-6.53, -8.03, -7.61
+2.34, -3.96, +1.64
-6.83, -8.45, -7.92
+2.64, -5.25, +1.74
-0.02, -2.91, -2.97
->
-6.53, -8.03, -7.61
-6.83, -8.45, -7.92
-0.02, -2.91, -2.97

+2.53, +1.96, -0.05, -1.55, +0.83, -1.14, +1.21, +3.73, -0.59, +2.90, +1.46, +3.41, +3.60, +2.53, +0.50, +3.35
+6.34, +3.64, +2.34, -1.55, +0.83, -1.14, -2.82, +5.29, -0.59, +2.90, +3.09, +2.52, +8.27, +2.53, -7.24, -4.54
-2.38, +1.96, +2.34, -1.55, -4.12, -3.82, +2.79, +6.62, -0.59, +2.90, -2.97, +5.54, +3.60, +8.61, -0.50, -6.31
->
+2.53, +1.96, -0.05, -1.55, +0.83, -1.14, +1.21, +3.73, -0.59, +2.90, +1.46, +3.41, +3.60, +2.53, +0.50, +3.35
-2.38, +1.96, +2.34, -1.55, -4.12, -3.82, +2.79, +6.62, -0.59, +2.90, -2.97, +5.54, +3.60, +8.61, -0.50, -6.31

-1.77, -3.46, -4.20, +3.69
-3.34, +3.31, -4.09, +2.29
-4.55, +4.02, -5.23, +1.45
-1.96, -3.77, -4.36, +3.79
+4.89, -7.95, +6.01, -2.19
+3.88, +0.49, +0.92, -2.64
-5.09, -3.42, -2.11, +2.34
-1.84, -3.67, -4.21, +3.79
+0.97, +6.61, +4.81, -7.07
-3.19, +4.03, -4.09, +2.85
+1.05, +6.40, +4.57, -7.25
-5.38, -2.22, -2.60, +2.16
->
-1.77, -3.46, -4.20, +3.69
-4.55, +4.02, -5.23, +1.45
+4.89, -7.95, +6.01, -2.19
-5.09, -3.42, -2.11, +2.34
+0.97, +6.61, +4.81, -7.07
+1.05, +6.40, +4.57, -7.25

-5.44, -5.46, -2.83, +3.77, +0.13, +1.40, -3.03, +3.82, -0.47, -2.38, -3.52, +0.23, +2.60, -2.94, +1.34
-3.83, -3.60, -0.72, +2.86, +0.80, +1.87, -2.28, +3.28, -0.05, -1.47, -1.81, +1.59, +2.44, -1.18, +1.41
-5.56, -5.42, -2.89, +3.79, +0.20, +1.44, -3.07, +3.86, -0.62, -2.36, -3.60, +0.29, +2.60, -2.82, +1.38
+5.69, +6.25, +2.65, -6.13, -1.05, -2.74, +2.66, -6.02, -0.94, +2.07, +3.40, -1.06, -4.57, +3.26, -2.80
->
-5.44, -5.46, -2.83, +3.77, +0.13, +1.40, -3.03, +3.82, -0.47, -2.38, -3.52, +0.23, +2.60, -2.94, +1.34
-5.56, -5.42, -2.89, +3.79, +0.20, +1.44, -3.07, +3.86, -0.62, -2.36, -3.60, +0.29, +2.60, -2.82, +1.38

-0.63, +6.37, -4.09, +2.85, -1.81
-2.89, +3.39, -1.61, +0.56, -2.98
-1.51, -0.85, +2.77, -1.26, -3.15
-4.36, +0.24, +2.13, +0.39, -4.62
-0.10, +5.67, -3.61, +2.52, -1.39
+1.16, +1.95, -1.98, +2.14, +0.25
-0.61, -0.97, +3.24, -1.98, -2.77
-1.96, +2.81, -2.49, +3.64, -2.19
+0.16, +1.65, +3.19, +0.60, +0.31
+0.89, +2.09, -0.28, +0.26, -1.04
-5.44, +2.12, -0.42, +2.93, -4.71
->
-0.63, +6.37, -4.09, +2.85, -1.81
-1.51, -0.85, +2.77, -1.26, -3.15
-0.10, +5.67, -3.61, +2.52, -1.39
-0.61, -0.97, +3.24, -1.98, -2.77
+0.16, +1.65, +3.19, +0.60, +0.31
-5.44, +2.12, -0.42, +2.93, -4.71

-0.24, -1.04, -0.62, +0.35
+0.47, -6.67, -4.48, +4.95
+2.07, +0.27, -0.66, -2.31
-0.92, -0.98, -7.98, -2.30
-0.02, -0.51, -5.89, -2.41
-0.74, -3.41, -1.55, +1.15
+0.91, +0.13, -0.26, -1.06
+0.61, -6.80, -4.58, +5.05
-1.03, -0.99, -8.48, -2.47
+1.77, +0.16, -1.45, -2.56
-0.10, -0.57, -0.24, +0.16
->
-0.24, -1.04, -0.62, +0.35
+2.07, +0.27, -0.66, -2.31
-0.02, -0.51, -5.89, -2.41
+0.91, +0.13, -0.26, -1.06
-1.03, -0.99, -8.48, -2.47
-0.10, -0.57, -0.24, +0.16
